In the rows, 128 means zero.
One turn or mirror swaps these rows in pairs. Which row does each one swap with?
The rows were stretched afterwards, more along some directions than others.
kipa: [134 145 149 173 168 111 131 101 115 134 131 137 150 147 124 140]
Tiliv: [138 136 144 169 155  97 119 125 130 159 141 155 127 161 142 129]
bikob: [140  97 167 127 136 113 132 135 129 110  80 142 141 135 116 117]
memud: [119 124 129 128 115 148 101 137 104 120 127 137 176  83 130 125]
donim: [129 149 160 148 155 123 147  97 119 123 122 102 163 117 109 137]
nuna: [145 108 147 116 138 108 108 159 135 122 111 123 145 117 110 126]
zon: [100 104 105 130 111 124 155 100 146 116 136 124 115 107 147  92]
gizas: [140 111 118 113 141 142 102 145 117 108 116 129 157 106  93 136]
Fenon: [123 103  91 124 145 159 123 116 115 117 133 144 145 103  96 128]
gifim: [105 111 138 112 154 105 100 122 144 163 159 139 122 115 181 112]
sebik: [ 80 121 124 135 125 116 124 116 141 112 100 131 134 131 123 100]
vab: [103 104  98 132 107 145 152 100 124 120 137 134 122 102 129 104]
fafil: [136 152 147 125 119  97 124 138 157 142 131 120  92 151 154  88]
Det: [124 147 150 123 155 125 153  92 132 124 125  87 148 110 129 121]
Lubuz: [111 141 132 139 176 142 123  89  92 136 128 142 148 137 119 132]
sil: [ 91 119 154 134 176 136 143 110 118 168 117 137 133 118 115 122]
naven: [128 131 159 125  84 103 138 143 147 130 133 121 121 132 182  99]
noraz: [124 131 133 116 198 112 107 126 153 131 103 116 130 143 145 111]
Nepum: [115 108 165 119 156  95 145 131 140 146 110 103 128 121 144 108]
Sele: [110 149 155 142 112 134  84 130 112 165 128 155 147 136 136 132]
vebe: [122 121 128 133 116 155 124 134 101 109  89 125 171  85 102 126]
kura: [127 146 155 119 154 118 144  99 132 137 130  87 137 104 138 123]
kaz: [ 88  80 142 124 157  88 126 115 165 144 113 136 138 123 153  99]
Dus: [127 137 149 128 166 126 120 101 106 121 144 137 156 138 147 129]
folaz: [145 102 162 101 130 102 150 149 146 140 122 125 120 132 159  87]
namek: [128 137 110 140 109 111 131 146 143 161 132 140  94 135 149 104]
numu: [ 99 138 143 157 126 133  88 117  97 180 133 172 148 130 124 125]
soz: [120 141 146 105 154 113 140 103 148 136 138  85 130 111 153 108]
vima: [101 104  93 126 127 150 144  95 123 113 136 131 130  95 114 107]
nalir: [102 110 114 123 102 118 153 108 150 121 142 123 111 110 163  88]
Luko: [ 93 129 148 144 104 103 122 127 127 188 151 149 131 105 157  98]
nel: [120  85 154 135 147 118 117 123 131 116  96 159 136 132 129 126]
roz: [116 134 149 105 151 107 135 107 151 144 147  93 127 109 170 104]
pez: [106 120 120 122  94 156 145 154 132 146  96 138 135 104 103 116]

Swapped with nuna: Tiliv
Swapped with zon: soz
Swapped with roz: nalir

